In the rows, 128 means zero.
Each path below is one point turned by a fixed rotation once a step. After each direction that follows a path, write how fast that rotation turns it, in deg/step (0 if it stays still).
Each turn is a multiple of 5 degrees from 10 to 175, or 0.
Each row of a path follows its step; steps can be skipped.
Path 1:
step 6: [136 139 117 131 143 132 112 124 137 126 129 129 122 122 128 122 126 132
 139 138 139 135 126 124 139 133 132 134 131 135 115 127 141 134 123 125
 142 140 138 127 131 135 114 131 108 118 132 112 133 122]
step 7: [122 111 128 137 129 122 125 141 126 122 120 122 123 113 136 132 117 129
 134 137 118 141 111 129 126 117 137 137 141 117 126 128 133 128 119 136
 131 130 132 124 141 126 121 147 134 126 121 112 137 119]
step 10: [123 120 129 133 140 140 123 130 119 134 125 114 119 128 140 148 132 138
 123 119 126 138 122 121 132 124 136 127 125 116 132 131 136 150 139 132
 114 131 120 137 120 132 128 137 134 118 131 113 132 136]
step 18: [126 118 114 139 132 133 112 151 126 133 130 126 140 125 142 130 120 135
 120 126 126 129 129 127 135 119 130 117 124 134 122 126 136 141 121 123
 137 140 140 126 129 118 123 129 115 117 125 110 135 124]
step 20: [126 113 135 118 133 128 116 130 126 121 117 127 111 133 134 121 116 133
 143 134 120 119 125 137 129 132 138 135 136 113 121 141 125 132 133 139
 133 133 121 121 138 128 118 129 133 103 128 126 131 136]
step 22: [136 130 132 145 143 147 135 113 113 136 127 131 129 137 126 126 121 136
 132 117 141 128 135 122 139 134 135 129 121 125 123 129 141 138 136 135
 116 127 112 126 118 135 130 128 116 125 129 123 134 139]
step 24: [134 111 133 128 130 140 133 136 135 130 130 123 132 125 123 139 122 140
 127 139 121 143 129 127 140 117 128 116 126 120 128 134 139 130 128 138
 147 127 140 123 131 134 132 122 116 136 118 107 134 118]
step 25: [141 139 127 148 129 130 137 122 121 125 127 135 128 128 118 112 119 132
 133 132 124 118 127 129 143 124 134 133 138 121 122 118 139 127 122 142
 135 127 128 111 137 121 114 132 118 128 121 126 138 112]
Speeds:
[126 126 131 131 126 126 127 126 130 128 127 132 126 128 124 131 125 129
 127 133 125 127 124 132 131 131 126 130 124 125 130 126 125 129 126 129
 133 126 124 126 129 127 129 126 130 129 128 129 129 128]  85
[125 128 130 130 131 130 132 126 127 130 126 128 127 126 124 128 130 130
 131 123 128 126 129 128 128 125 129 128 129 126 130 123 123 126 125 132
 125 128 128 125 129 127 128 130 125 125 128 128 123 129]  125
[131 132 127 127 128 131 126 128 130 129 129 125 130 124 127 130 129 129
 130 131 127 126 129 130 129 127 125 128 121 123 128 129 130 131 129 129
 127 131 130 128 124 127 127 125 129 121 130 129 127 129]  175
[132 125 130 128 130 131 130 132 130 130 128 130 124 131 130 133 127 129
 128 124 127 122 129 126 129 130 131 129 127 127 128 129 128 122 131 127
 127 129 127 127 125 131 129 126 131 128 130 128 129 127]  35
[131 124 127 126 128 126 128 130 127 131 127 128 126 125 128 127 128 127
 123 129 126 125 126 130 129 121 131 128 128 129 130 127 127 130 127 127
 126 129 128 135 129 124 128 125 130 128 129 125 127 130]  135
Path 2:
step 3: [116 131 124 122 123 128 134 123 127 125 122 137 120 133 128 125 135 126
 120 141 134 116 110 141 141 124 134 133 114 128 133 130 122 139 135 134
 132 130 125 154 125 116 120 126 133 136 118 124 130 132]
step 6: [130 116 134 119 126 132 125 126 128 114 146 130 131 128 149 139 138 119
 129 125 135 131 117 140 127 126 114 127 124 137 133 134 128 121 124 129
 125 122 132 133 134 118 126 128 142 128 116 146 127 121]
step 9: [122 119 129 130 122 121 133 123 120 123 141 138 110 126 120 131 134 129
 146 111 136 132 124 129 124 129 124 132 117 128 134 146 114 128 134 120
 141 129 130 130 123 124 128 126 118 121 118 119 119 120]
step 15: [127 122 122 118 127 116 110 107 121 122 120 128 109 138 125 129 126 113
 125 117 120 112 120 125 138 128 131 128 129 134 132 126 125 133 137 128
 127 120 129 122 145 129 130 130 131 129 125 126 124 136]
step 17: [124 116 140 128 143 118 121 126 130 124 141 126 118 129 129 134 130 110
 124 128 139 134 119 135 129 131 121 133 124 142 131 134 129 126 133 139
 138 123 129 137 121 112 119 122 134 114 117 131 115 127]
step 18: [127 123 136 133 121 137 130 127 121 139 130 132 138 142 123 124 144 120
 120 118 126 120 116 128 137 126 125 129 121 132 131 134 124 129 134 120
 113 114 136 135 131 130 106 118 139 128 124 118 140 125]
step 22: [122 131 125 124 115 131 142 118 125 112 131 135 120 126 139 112 135 118
 118 124 126 119 121 135 125 139 131 124 122 140 141 120 132 124 131 126
 127 109 125 142 122 116 124 124 129 135 125 132 137 129]
step 25: [133 120 123 131 136 136 129 121 131 121 150 130 108 131 133 132 125 120
 136 126 138 123 116 128 141 119 128 142 127 133 135 142 129 119 124 121
 122 121 135 142 131 140 125 131 129 126 116 137 128 126]
Speeds:
[130 125 127 130 132 128 125 131 129 131 130 126 127 128 123 128 132 125
 130 128 125 128 132 126 125 127 128 127 127 130 128 134 123 124 128 130
 127 127 128 129 128 129 124 127 129 127 128 125 127 126]  40
[124 130 127 129 125 132 129 131 130 127 125 130 132 125 129 129 127 130
 132 131 127 125 129 129 130 128 126 126 126 135 132 129 125 126 129 130
 128 133 128 132 127 126 128 129 130 129 131 130 126 128]  135
[128 131 128 125 128 128 127 131 125 129 135 132 128 131 128 129 127 129
 133 127 130 126 125 128 129 127 128 127 131 128 127 126 124 125 129 123
 127 126 130 124 125 129 125 127 128 130 134 129 129 128]  155
[125 131 132 132 133 122 131 130 128 130 129 127 132 128 128 128 127 128
 130 127 128 126 128 127 132 131 129 131 125 129 131 127 129 127 129 127
 128 123 123 130 124 127 128 131 125 130 127 126 128 128]  80
[128 129 130 130 133 128 128 125 128 127 130 130 129 125 132 127 130 125
 129 129 129 130 129 123 130 127 126 123 128 126 130 126 129 127 129 127
 123 130 128 126 127 132 130 130 134 126 126 131 131 125]  175
Path 3:
step 2: [146 113 119 128 127 139 120 119 133 132 116 125 125 131 125 127 122 141
 130 124 133 117 121 142 121 124 136 125 116 120 120 126 128 125 126 136
 125 122 121 137 131 132 128 126 120 127 132 142 125 148]
step 3: [133 125 109 119 142 123 124 130 127 130 126 124 127 139 123 118 130 139
 134 135 123 142 118 122 127 128 124 127 133 133 116 132 117 127 125 132
 134 114 123 118 141 146 129 137 118 126 129 123 129 114]
step 4: [132 128 136 134 126 131 137 135 108 135 108 132 128 126 125 124 140 133
 129 135 138 131 117 117 130 128 141 133 122 111 124 132 125 134 144 138
 125 123 126 126 136 117 136 134 130 135 121 126 134 126]
step 16: [131 131 119 128 110 131 124 126 124 128 116 129 126 133 138 143 126 123
 140 129 113 140 123 125 143 122 134 119 125 136 121 123 135 125 141 135
 140 118 125 128 128 133 136 121 123 118 120 120 140 136]
step 22: [140 126 115 140 124 132 127 122 126 128 124 118 133 116 137 121 120 130
 144 122 111 129 116 124 128 116 122 128 136 134 122 125 113 121 132 130
 137 129 126 140 139 144 135 125 121 124 131 128 125 128]
step 23: [147 134 124 132 121 133 122 136 124 138 118 118 131 139 120 122 129 136
 120 148 130 134 134 130 115 133 129 130 127 122 119 131 132 123 137 143
 125 123 128 128 129 136 131 131 116 149 124 134 120 133]
step 27: [124 137 126 130 120 140 130 131 126 127 125 134 122 136 135 121 125 129
 137 136 118 119 124 123 131 112 140 129 126 119 126 119 133 125 133 137
 139 136 126 136 144 114 133 129 124 125 118 139 116 148]
step 28: [139 122 112 128 123 135 131 122 130 125 141 120 120 116 124 131 113 136
 119 131 128 124 122 133 124 128 127 116 121 133 119 124 116 118 121 140
 129 115 130 134 135 129 122 133 106 127 121 126 125 127]
Speeds:
[126 124 127 126 129 129 129 128 131 121 130 130 123 129 127 123 128 128
 127 129 130 129 128 130 128 128 128 129 128 131 125 128 124 127 127 127
 129 127 126 129 130 128 130 123 131 126 126 126 124 131]  115
[127 128 129 127 133 124 132 126 128 131 131 127 129 127 124 122 128 126
 132 126 125 124 128 130 129 130 127 130 129 131 129 128 131 127 126 125
 133 128 127 129 130 130 130 131 127 127 126 127 127 124]  155
[130 130 125 129 125 128 126 128 131 126 127 127 133 127 127 126 129 129
 125 127 127 128 125 129 123 126 125 132 127 128 128 126 129 124 122 130
 131 129 130 127 130 129 127 127 126 126 123 131 127 131]  70
[127 127 131 130 127 124 127 128 131 124 130 130 131 125 126 130 123 130
 129 127 125 128 134 125 128 129 127 125 125 124 124 131 127 128 128 129
 130 129 127 133 126 129 126 129 130 127 127 132 126 125]  35
[131 131 131 127 127 126 130 128 129 123 128 128 129 130 127 129 131 125
 130 131 131 124 126 129 126 125 127 128 128 126 127 125 132 129 130 129
 127 124 126 130 125 128 130 127 133 132 128 132 125 126]  115
[124 127 128 124 123 127 127 129 132 129 130 131 131 132 130 129 131 129
 132 131 129 130 128 127 128 130 130 126 130 130 126 130 131 126 128 124
 128 124 130 126 127 130 125 127 124 128 126 128 128 125]  140
Path 4:
step 0: [128 127 117 120 138 116 131 135 131 126 119 127 131  99 142 127 122 123
 124 120 145 127 126 132 139 108 134 134 133 136 123 135 124 130 135 130
 123 125 140 126 134 127 120 125 126 122 133 139 134 116]
step 3: [133 147 145 129 136 145 126 122 127 137 118 128 133 120 124 127 121 111
 132 131 127 112 121 124 118 131 126 115 123 124 119 134 135 137 125 126
 127 121 127 118 113 135 120 124 116 118 133 112 127 125]
step 5: [142 127 127 128 131 127 131 123 126 116 126 127 133 133 124 133 126 136
 118 143 119 136 126 125 129 110 135 133 111 127 125 134 114 129 139 141
 112 119 119 135 135 138 117 120 149 129 136 126 124 126]
step 9: [132 131 131 121 134 120 137 123 119 135 125 121 142 134 137 126 115 120
 126 121 146 134 120 120 117 111 134 121 121 116 124 127 134 118 124 121
 129 131 125 131 139 148 112 126 138 132 127 125 116 120]
step 10: [129 139 130 145 142 141 135 128 144 121 123 120 129 137 123 122 137 144
 105 125 128 122 132 136 120 140 133 121 125 125 130 140 138 129 133 132
 132 122 128 117 124 128 127 127 134 128 130 112 130 140]
step 11: [126 135 126 118 121 133 131 131 126 132 128 133 125 119 117 130 126 141
 115 124 118 133 130 145 138 120 116 136 126 116 127 131 112 130 144 120
 123 121 142 139 121 135 132 142 126 130 133 144 123 110]
step 19: [129 136 147 119 143 128 131 123 133 123 126 127 117 127 135 129 139 126
 129 137 134 122 125 144 128 135 117 117 130 131 124 126 131 134 115 142
 129 131 127 113 113 115 134 119 143 121 139 138 136 131]
step 24: [137 125 146 118 131 132 137 132 127 134 127 132 130 128 115 129 131 140
 141 134 141 113 120 124 136 146 135 141 137 115 124 114 122 133 139 125
 114 125 136 131 123 141 135 128 133 124 122 135 131 122]
Speeds:
[126 126 130 127 127 125 127 131 129 130 127 127 124 128 122 123 128 126
 129 124 129 126 126 131 127 132 125 132 129 130 128 127 130 128 130 128
 124 127 129 125 128 126 127 129 132 131 125 127 123 130]  160
[129 127 125 134 130 126 129 128 128 127 126 126 128 129 129 133 129 126
 129 127 131 132 131 128 128 126 130 131 129 127 124 131 128 129 125 128
 125 129 127 123 124 130 130 124 130 127 125 129 124 126]  80
[129 125 126 131 129 124 123 127 128 131 126 127 127 124 127 127 127 130
 130 128 128 130 128 123 128 127 129 125 125 129 124 125 129 131 130 127
 130 128 133 128 130 128 125 130 128 122 128 129 127 130]  85
Path 5:
step 1: [138 130 138 132 122 134 134 124 124 124 113 132 138 140 150 117 116 133
 127 130 120 133 131 131 134 133 117 125 131 120 136 113 118 130 122 129
 135 112 131 130 136 114 143 123 135 128 127 130 134 122]
step 2: [117 117 134 128 147 125 124 125 134 115 115 128 122 126 133 120 145 121
 126 138 133 135 137 132 131 137 132 124 136 121 138 124 122 129 121 131
 127 132 126 136 138 124 126 141 136 118 113 119 127 111]
step 4: [133 119 117 132 122 135 143 136 117 128 132 142 130 139 138 135 129 124
 132 131 125 134 139 137 135 138 127 129 131 126 136 133 128 121 123 137
 110 122 143 144 134 119 120 131 138 133 122 120 134 135]
step 6: [127 126 122 133 130 145 120 137 119 125 121 124 141 131 130 109 138 121
 130 118 143 126 132 126 128 131 120 124 131 131 139 136 122 129 114 122
 126 136 119 134 133 108 134 145 124 126 121 128 123 122]
step 11: [128 133 132 126 144 137 137 132 128 145 131 140 137 137 143 122 129 119
 130 132 137 143 132 122 132 125 134 130 131 118 130 124 131 133 131 140
 109 137 120 137 130 132 125 134 135 109 120 121 129 124]
step 20: [134 132 140 130 131 139 133 121 130 123 117 139 133 139 140 124 121 131
 129 148 128 148 131 122 142 129 136 125 138 118 135 132 127 122 133 138
 134 131 128 124 126 121 141 122 131 126 144 117 129 121]
step 21: [120 115 135 131 122 134 116 130 117 114 115 128 139 136 132 128 133 120
 132 122 133 133 136 131 130 126 122 121 138 128 139 128 111 129 117 128
 125 131 113 138 129 108 130 136 130 132 118 126 120 113]
step 23: [119 132 124 135 144 134 141 126 131 134 128 140 125 126 133 124 133 113
 127 136 137 143 129 139 138 140 133 124 137 130 132 131 134 128 124 129
 113 135 135 148 142 127 133 130 136 128 119 116 123 129]
Speeds:
[127 127 128 131 130 131 128 126 129 130 123 127 123 124 132 126 128 130
 130 131 129 128 126 127 127 128 135 130 127 127 129 125 129 128 130 128
 128 130 126 132 127 130 125 127 130 129 130 126 133 127]  120
[132 123 126 124 130 126 128 128 128 126 128 131 124 128 127 131 129 124
 129 125 129 126 131 129 127 125 130 129 125 127 128 126 128 128 123 128
 125 132 127 131 128 128 125 129 129 127 127 126 123 125]  170
[133 126 124 127 129 129 129 127 126 128 127 127 133 125 129 126 129 128
 125 122 131 130 131 130 131 129 133 125 128 127 125 128 131 127 134 129
 124 127 129 125 128 130 126 129 127 130 125 128 128 130]  55
[127 131 123 125 127 129 128 128 125 124 130 128 125 129 127 125 127 132
 129 127 128 127 128 129 128 126 130 131 126 130 129 130 125 125 130 125
 128 128 128 131 132 128 131 127 120 125 127 128 130 128]  115
[128 129 128 131 128 126 127 130 131 129 128 127 129 123 129 124 131 130
 126 129 129 125 133 131 128 130 129 128 128 130 128 123 128 132 126 129
 130 127 129 130 125 124 128 131 123 123 128 130 125 128]  90
[123 129 127 129 127 127 134 128 125 132 134 132 128 128 132 127 126 128
 128 128 130 128 130 128 122 126 130 127 126 130 127 128 127 128 129 130
 127 131 130 126 130 128 126 126 131 129 128 132 128 128]  95
Path 6:
step 0: [132 128 127 124 142 126 139 116 122 128 109 141 117 120 126 133 120 137
 132 120 118 129 135 130 133 131 137 129 117 136 112 120 128 130 150 117
 130 124 130 123 129 134 132 130 123 138 124 120 134 137]
step 3: [135 145 128 128 117 128 123 120 131 128 133 126 121 132 145 140 123 137
 123 119 136 129 138 115 129 137 139 134 120 125 130 136 127 118 131 116
 121 138 126 125 116 124 124 136 119 137 118 134 115 111]
step 7: [130 121 124 130 120 109 129 135 145 133 131 113 121 138 120 132 142 122
 128 139 121 139 126 127 140 137 123 113 115 123 137 125 135 116 125 123
 125 138 137 136 131 132 129 126 127 128 131 127 142 136]
step 9: [119 116 127 133 135 141 125 133 127 127 125 114 138 128 107 135 137 134
 128 132 136 124 130 135 150 115 127 131 126 122 118 130 134 130 132 132
 128 123 127 121 129 123 137 134 146 137 141 137 127 123]
step 10: [132 129 123 132 123 130 130 125 137 136 119 142 113 132 132 128 134 109
 141 121 140 121 123 127 124 135 125 127 141 129 129 134 141 132 117 139
 130 134 116 137 151 132 134 127 124 125 130 125 127 137]
step 11: [142 152 131 134 131 126 131 127 135 122 134 117 134 132 122 113 126 145
 117 126 132 122 134 119 126 135 117 127 127 137 122 128 115 124 137 137
 143 121 119 132 125 125 124 117 136 123 136 136 130 126]
step 16: [128 133 137 125 134 116 127 126 124 109 130 117 137 123 144 130 130 139
 125 131 129 120 132 136 127 126 124 125 129 129 139 131 115 124 139 133
 133 127 114 119 124 126 125 140 115 120 123 116 149 130]
step 26: [118 138 124 126 131 146 125 128 133 124 132 140 131 135 111 139 127 145
 130 123 134 119 139 122 136 115 114 143 134 137 130 137 123 128 115 136
 137 122 126 124 132 124 133 122 132 134 132 122 118 130]
Speeds:
[126 131 129 126 130 128 127 125 126 126 129 128 128 127 127 125 130 125
 130 129 131 130 129 124 128 128 124 123 130 129 126 130 131 127 128 130
 126 129 133 125 130 132 128 129 124 123 130 123 130 127]  130
[128 128 129 131 125 125 129 129 125 130 125 128 123 128 126 128 124 129
 127 127 130 132 128 128 130 127 124 129 132 124 130 127 127 128 132 136
 130 127 127 124 128 128 126 127 128 127 127 131 128 130]  20
[129 124 127 130 132 129 127 129 127 129 132 123 124 129 129 129 127 130
 129 126 131 129 130 124 132 131 127 127 126 126 129 128 126 132 125 127
 127 129 128 130 129 125 127 124 126 131 131 123 125 129]  20
[125 130 128 126 127 129 124 132 128 128 125 126 131 130 125 133 127 125
 129 127 134 132 128 126 126 126 131 128 125 125 128 130 130 127 127 125
 129 127 124 124 129 127 126 125 128 127 126 128 127 126]  65
[130 130 128 130 132 127 125 125 132 128 132 127 133 127 129 129 126 130
 131 125 131 126 127 128 127 129 125 132 131 127 129 132 125 127 135 126
 127 128 128 125 125 126 128 127 128 127 130 128 127 127]  140
[127 129 128 128 127 129 132 125 132 129 133 125 128 130 129 127 129 125
 128 123 127 129 130 122 126 129 129 127 129 125 129 124 131 126 127 128
 131 128 125 128 123 125 127 129 127 127 126 130 133 129]  85
